128 stands for zero in the data rows.
Here are some points, one per row:
[129, 102, 160, 142, 112, 73, 157, 123, 28, 161, 173, 177, 97, 104,
 137, 85, 88, 106, 162, 162, 138, 156, 100, 140, 98, 166, 104, 120,
 65, 136, 191, 76]
[89, 135, 119, 113, 156, 110, 119, 115, 150, 77, 138, 161, 88, 87,
 167, 160, 151, 96, 75, 118, 183, 120, 135, 94, 142, 177, 176, 114,
 90, 91, 118, 158]
[146, 126, 133, 118, 147, 205, 95, 128, 152, 186, 184, 173, 169, 121,
 159, 180, 102, 134, 87, 146, 125, 126, 132, 109, 127, 110, 104, 71,
 102, 124, 106, 99]
[107, 149, 166, 131, 165, 112, 126, 99, 135, 86, 177, 108, 140, 158,
 93, 156, 139, 122, 171, 96, 193, 153, 153, 171, 152, 132, 153, 94,
 115, 116, 122, 118]
[132, 95, 124, 146, 106, 89, 120, 138, 144, 55, 152, 117, 98, 120,
 116, 82, 98, 125, 151, 163, 126, 103, 90, 117, 90, 121, 164, 93,
 141, 165, 144, 177]
[110, 134, 136, 126, 68, 112, 147, 166, 135, 157, 128, 149, 173, 191,
 146, 109, 158, 154, 137, 181, 83, 127, 106, 129, 187, 147, 159, 147,
 101, 88, 157, 58]
[114, 127, 150, 205, 174, 155, 164, 140, 130, 78, 148, 114, 159, 170,
 198, 106, 137, 128, 158, 97, 76, 64, 68, 131, 180, 73, 127, 96,
 165, 122, 157, 94]
[86, 110, 95, 72, 116, 150, 111, 122, 116, 126, 124, 93, 145, 125,
 140, 118, 66, 106, 151, 104, 97, 129, 123, 104, 149, 154, 101, 124,
 84, 139, 93, 142]
[163, 95, 117, 133, 127, 118, 147, 111, 154, 142, 145, 107, 109, 76,
 169, 143, 146, 186, 93, 127, 174, 179, 108, 128, 117, 130, 99, 171,
 150, 108, 160, 180]
[104, 172, 108, 148, 140, 140, 129, 138, 22, 132, 98, 116, 102, 98,
 140, 186, 147, 109, 174, 125, 144, 119, 134, 85, 152, 112, 99, 172,
 125, 83, 133, 153]
[103, 132, 154, 117, 171, 124, 149, 95, 131, 144, 192, 112, 90, 101,
 118, 107, 156, 173, 143, 202, 110, 121, 153, 140, 127, 91, 123, 124,
 105, 79, 114, 135]
[111, 136, 164, 135, 155, 129, 118, 180, 146, 149, 118, 104, 132, 124,
 161, 115, 104, 87, 122, 94, 110, 204, 136, 77, 52, 132, 184, 82,
 148, 147, 138, 145]
[94, 98, 95, 131, 119, 106, 128, 33, 52, 87, 166, 146, 156, 150,
 121, 138, 154, 91, 119, 120, 148, 109, 85, 155, 75, 95, 133, 119,
 130, 126, 108, 105]
[186, 81, 102, 156, 128, 191, 180, 119, 140, 141, 137, 104, 113, 97,
 165, 157, 153, 155, 189, 122, 186, 108, 128, 118, 119, 140, 127, 121,
 86, 182, 106, 129]
[142, 82, 120, 113, 132, 183, 113, 132, 33, 137, 148, 92, 134, 121,
 140, 152, 71, 158, 59, 80, 87, 148, 138, 126, 151, 176, 166, 180,
 129, 143, 72, 163]
[100, 149, 57, 153, 138, 95, 100, 143, 129, 156, 93, 156, 76, 183,
 165, 120, 137, 119, 189, 135, 183, 108, 145, 195, 139, 92, 117, 91,
 107, 103, 72, 165]
[157, 153, 140, 114, 61, 130, 144, 182, 36, 81, 82, 145, 157, 154,
 122, 134, 143, 169, 122, 115, 153, 124, 183, 86, 69, 108, 112, 91,
 95, 128, 136, 117]
[107, 116, 81, 144, 151, 149, 150, 182, 149, 120, 105, 134, 123, 111,
 118, 131, 158, 149, 152, 114, 79, 131, 143, 94, 133, 151, 139, 140,
 87, 100, 131, 151]
[103, 122, 87, 140, 148, 145, 188, 93, 142, 130, 114, 152, 124, 116,
 137, 158, 164, 107, 149, 112, 94, 109, 146, 87, 128, 122, 149, 146,
 134, 178, 120, 140]
[132, 182, 129, 187, 104, 133, 138, 149, 129, 156, 165, 153, 106, 120,
 65, 110, 110, 69, 116, 143, 149, 167, 80, 117, 107, 111, 146, 173,
 175, 167, 134, 159]
[116, 173, 171, 133, 162, 127, 150, 104, 162, 151, 101, 142, 110, 115,
 133, 121, 98, 154, 127, 79, 109, 105, 78, 163, 61, 143, 83, 168,
 99, 161, 141, 131]
[100, 172, 117, 138, 150, 118, 139, 108, 139, 76, 85, 119, 198, 57,
 155, 127, 142, 106, 65, 126, 177, 147, 144, 184, 161, 135, 118, 117,
 105, 117, 166, 134]
[170, 164, 129, 115, 141, 149, 176, 117, 141, 145, 121, 114, 100, 176,
 113, 141, 149, 128, 78, 111, 161, 172, 138, 106, 131, 125, 106, 109,
 89, 202, 134, 111]
[121, 145, 154, 154, 55, 106, 141, 104, 150, 186, 159, 137, 185, 90,
 113, 140, 163, 115, 130, 120, 86, 116, 180, 148, 133, 126, 160, 97,
 104, 93, 136, 194]
[93, 130, 73, 162, 90, 107, 109, 118, 152, 142, 101, 48, 112, 125,
 85, 164, 54, 134, 155, 98, 92, 166, 144, 100, 153, 100, 80, 139,
 109, 170, 123, 110]
[104, 105, 141, 167, 137, 156, 168, 185, 124, 122, 95, 148, 133, 121,
 149, 117, 100, 113, 135, 164, 135, 180, 136, 175, 161, 204, 119, 107,
 154, 132, 106, 137]
[110, 115, 125, 91, 59, 152, 176, 122, 133, 149, 87, 53, 134, 136,
 137, 55, 139, 106, 126, 134, 144, 141, 51, 153, 73, 168, 150, 132,
 169, 96, 95, 158]
[108, 122, 148, 168, 109, 116, 138, 109, 141, 123, 104, 86, 112, 133,
 177, 93, 83, 135, 133, 154, 140, 134, 182, 148, 70, 135, 135, 193,
 123, 148, 92, 76]
[87, 108, 106, 152, 62, 119, 96, 156, 154, 72, 181, 101, 164, 71,
 117, 92, 145, 122, 93, 105, 156, 113, 153, 83, 160, 109, 38, 106,
 136, 118, 142, 126]
[115, 137, 164, 128, 156, 120, 112, 128, 120, 152, 177, 146, 176, 168,
 92, 98, 143, 132, 143, 69, 109, 119, 172, 156, 153, 147, 149, 120,
 123, 116, 98, 88]
[116, 143, 182, 94, 129, 140, 128, 115, 148, 72, 84, 125, 77, 102,
 124, 130, 48, 133, 151, 86, 98, 172, 144, 177, 167, 119, 142, 104,
 115, 69, 166, 122]
[120, 143, 162, 146, 57, 81, 107, 103, 142, 142, 62, 160, 114, 102,
 136, 155, 162, 143, 122, 175, 99, 120, 177, 153, 156, 116, 161, 146,
 167, 176, 118, 158]
[68, 121, 78, 138, 161, 99, 132, 80, 140, 180, 107, 111, 183, 157,
 147, 99, 131, 131, 75, 115, 160, 115, 129, 107, 143, 154, 127, 87,
 169, 115, 154, 121]
[155, 91, 82, 159, 82, 166, 96, 127, 166, 74, 170, 145, 146, 149,
 100, 131, 140, 142, 111, 115, 127, 129, 184, 186, 55, 126, 136, 126,
 122, 134, 115, 113]
[103, 138, 175, 85, 132, 152, 122, 155, 142, 144, 98, 143, 108, 102,
 156, 123, 178, 104, 136, 75, 96, 108, 158, 175, 36, 113, 87, 150,
 149, 91, 108, 68]
[84, 103, 114, 106, 96, 149, 125, 100, 57, 107, 82, 132, 134, 161,
 67, 177, 124, 173, 105, 124, 136, 132, 91, 167, 92, 108, 164, 57,
 120, 140, 181, 141]
[174, 117, 69, 68, 142, 92, 116, 151, 135, 147, 139, 133, 129, 94,
 144, 97, 164, 124, 157, 96, 93, 138, 144, 116, 120, 93, 150, 111,
 101, 183, 141, 125]
[173, 145, 127, 120, 111, 128, 81, 77, 145, 143, 123, 150, 88, 175,
 160, 107, 122, 136, 99, 114, 151, 109, 143, 113, 146, 175, 100, 141,
 114, 158, 104, 106]
[159, 148, 80, 103, 129, 121, 133, 126, 131, 127, 131, 121, 111, 101,
 173, 127, 174, 162, 163, 92, 94, 201, 110, 123, 137, 176, 111, 102,
 200, 149, 107, 95]
[101, 148, 90, 87, 134, 157, 123, 113, 145, 140, 111, 117, 98, 104,
 107, 125, 163, 115, 159, 102, 100, 109, 145, 84, 132, 128, 136, 146,
 156, 86, 163, 117]
[166, 106, 111, 106, 140, 161, 59, 122, 141, 156, 132, 170, 160, 139,
 139, 130, 109, 158, 215, 144, 158, 154, 135, 111, 130, 122, 138, 139,
 126, 109, 172, 137]
[117, 177, 122, 99, 194, 104, 127, 169, 111, 132, 193, 68, 119, 123,
 80, 85, 127, 157, 116, 158, 151, 113, 165, 140, 146, 156, 150, 120,
 185, 157, 116, 126]
[161, 157, 141, 92, 172, 143, 131, 102, 125, 120, 97, 147, 129, 110,
 109, 128, 65, 100, 151, 183, 100, 99, 151, 152, 129, 157, 79, 100,
 177, 154, 110, 162]
[104, 120, 104, 112, 145, 128, 139, 130, 136, 137, 120, 184, 102, 83,
 96, 130, 141, 171, 160, 118, 133, 134, 135, 97, 140, 147, 135, 125,
 97, 89, 100, 135]
[140, 122, 127, 148, 120, 84, 144, 135, 152, 156, 137, 167, 204, 76,
 55, 156, 78, 112, 141, 160, 113, 115, 66, 126, 90, 140, 107, 129,
 157, 76, 89, 69]
[121, 137, 144, 110, 86, 101, 211, 147, 119, 146, 185, 109, 109, 121,
 127, 163, 86, 104, 133, 140, 128, 97, 179, 149, 170, 117, 124, 113,
 114, 152, 123, 119]
[153, 88, 153, 70, 117, 173, 120, 83, 159, 45, 136, 150, 119, 158,
 176, 146, 119, 165, 114, 171, 117, 181, 110, 104, 141, 86, 97, 106,
 151, 100, 118, 139]
[179, 101, 91, 121, 169, 138, 131, 125, 145, 171, 86, 151, 164, 132,
 113, 109, 100, 177, 96, 124, 145, 107, 153, 195, 142, 76, 145, 140,
 138, 127, 214, 120]
[179, 161, 112, 118, 81, 156, 107, 126, 151, 77, 160, 183, 146, 143,
 104, 133, 137, 95, 100, 98, 134, 122, 104, 155, 176, 89, 122, 115,
 126, 136, 153, 151]
[165, 172, 129, 196, 116, 124, 130, 152, 141, 68, 127, 141, 78, 94,
 98, 79, 73, 132, 131, 91, 133, 36, 127, 107, 111, 164, 194, 125,
 160, 94, 149, 87]
[200, 131, 123, 63, 132, 80, 174, 192, 113, 105, 132, 109, 160, 181,
 141, 109, 117, 80, 140, 143, 133, 127, 125, 170, 148, 158, 116, 203,
 171, 112, 67, 210]
[167, 146, 116, 117, 138, 153, 79, 76, 135, 149, 114, 94, 169, 153,
 127, 144, 129, 105, 182, 133, 156, 163, 110, 97, 148, 121, 146, 146,
 89, 94, 126, 110]
[170, 100, 110, 121, 134, 135, 150, 103, 136, 155, 94, 125, 85, 165,
 111, 163, 132, 105, 77, 132, 148, 117, 132, 102, 143, 96, 144, 100,
 193, 90, 93, 62]
[87, 118, 153, 133, 159, 180, 149, 152, 130, 120, 98, 128, 136, 112,
 116, 77, 148, 122, 113, 178, 136, 151, 135, 164, 168, 84, 151, 200,
 97, 167, 102, 104]
[93, 168, 89, 147, 123, 170, 66, 151, 57, 105, 160, 156, 151, 140,
 174, 184, 130, 156, 102, 138, 142, 97, 86, 164, 81, 121, 100, 141,
 144, 136, 171, 124]
[141, 159, 119, 104, 92, 80, 163, 156, 129, 147, 162, 115, 104, 102,
 140, 165, 99, 113, 119, 128, 131, 109, 83, 129, 149, 134, 181, 151,
 170, 147, 149, 60]
[170, 124, 122, 105, 162, 70, 136, 113, 158, 57, 123, 127, 166, 150,
 132, 148, 136, 164, 87, 127, 125, 154, 121, 93, 105, 121, 101, 150,
 71, 115, 114, 92]
There is one direction along which these points spread out most. Take the direction at right angles to it along which they spread out most. Then take the direction at right angles to both along which they spread out most. Go by this last direction. For each point below, how far along it does it lie, from 0 to 99? The average is 50, and the first point in the table lies past the average. One standard deviation of the points above along it is 16.
[71, 87, 118, 127, 136, 109, 114, 175, 145, 150, 107, 179, 73, 162,
 88, 140, 137, 163, 80, 122, 186, 141, 122, 92, 138, 94, 108, 146,
 152, 110, 101, 107] 48
[93, 123, 159, 98, 161, 134, 152, 151, 136, 130, 110, 106, 136, 121,
 152, 119, 84, 93, 123, 200, 112, 117, 157, 65, 86, 106, 133, 81,
 134, 146, 104, 158] 53
[175, 127, 125, 160, 133, 115, 116, 126, 148, 166, 96, 110, 128, 166,
 157, 154, 116, 166, 84, 134, 131, 81, 123, 105, 134, 148, 93, 98,
 100, 98, 132, 178] 51
[184, 126, 133, 165, 157, 113, 92, 96, 25, 142, 118, 137, 92, 92,
 130, 74, 153, 142, 66, 120, 57, 144, 132, 101, 147, 86, 116, 130,
 121, 95, 114, 155] 56
[169, 99, 147, 144, 157, 93, 64, 162, 124, 131, 96, 88, 116, 103,
 143, 154, 180, 75, 126, 186, 95, 148, 140, 162, 134, 139, 127, 103,
 128, 163, 123, 76] 46
[114, 99, 183, 114, 157, 102, 105, 150, 143, 138, 92, 123, 113, 102,
 104, 135, 164, 127, 139, 73, 112, 89, 19, 164, 163, 117, 117, 107,
 74, 185, 96, 159] 48
[127, 69, 143, 125, 152, 137, 98, 118, 136, 108, 114, 75, 110, 118,
 79, 158, 171, 80, 137, 176, 102, 98, 151, 147, 137, 188, 117, 178,
 134, 144, 167, 124] 47
[116, 165, 140, 102, 96, 119, 95, 157, 157, 162, 175, 95, 105, 113,
 158, 137, 90, 119, 113, 161, 130, 73, 79, 143, 95, 94, 187, 164,
 76, 127, 136, 128] 52
[183, 106, 202, 155, 126, 142, 113, 118, 117, 158, 111, 92, 184, 98,
 118, 111, 134, 120, 166, 99, 202, 126, 139, 95, 145, 82, 134, 126,
 146, 93, 107, 141] 42
[90, 107, 210, 105, 136, 102, 95, 118, 126, 130, 103, 148, 179, 170,
 146, 140, 145, 159, 161, 100, 178, 104, 143, 64, 136, 149, 130, 167,
 185, 194, 163, 137] 52
[134, 209, 130, 191, 133, 108, 140, 140, 149, 81, 121, 123, 168, 191,
 59, 139, 159, 148, 144, 173, 91, 125, 100, 103, 87, 133, 166, 142,
 107, 111, 136, 128] 44
[90, 92, 85, 118, 134, 114, 137, 102, 138, 127, 126, 185, 141, 132,
 150, 76, 82, 100, 138, 109, 96, 158, 137, 102, 143, 124, 129, 182,
 134, 167, 109, 162] 52
[107, 155, 162, 125, 60, 175, 120, 106, 131, 146, 163, 126, 92, 115,
 101, 95, 180, 162, 140, 178, 106, 127, 86, 129, 167, 162, 108, 88,
 154, 168, 125, 127] 47
[166, 98, 122, 116, 131, 166, 134, 140, 142, 153, 122, 139, 80, 189,
 101, 99, 148, 55, 96, 116, 151, 129, 135, 107, 132, 150, 87, 137,
 84, 90, 180, 148] 52
[94, 103, 170, 165, 156, 106, 135, 138, 145, 149, 204, 123, 97, 195,
 130, 168, 139, 141, 147, 92, 82, 153, 149, 160, 120, 121, 99, 136,
 168, 90, 153, 183] 39
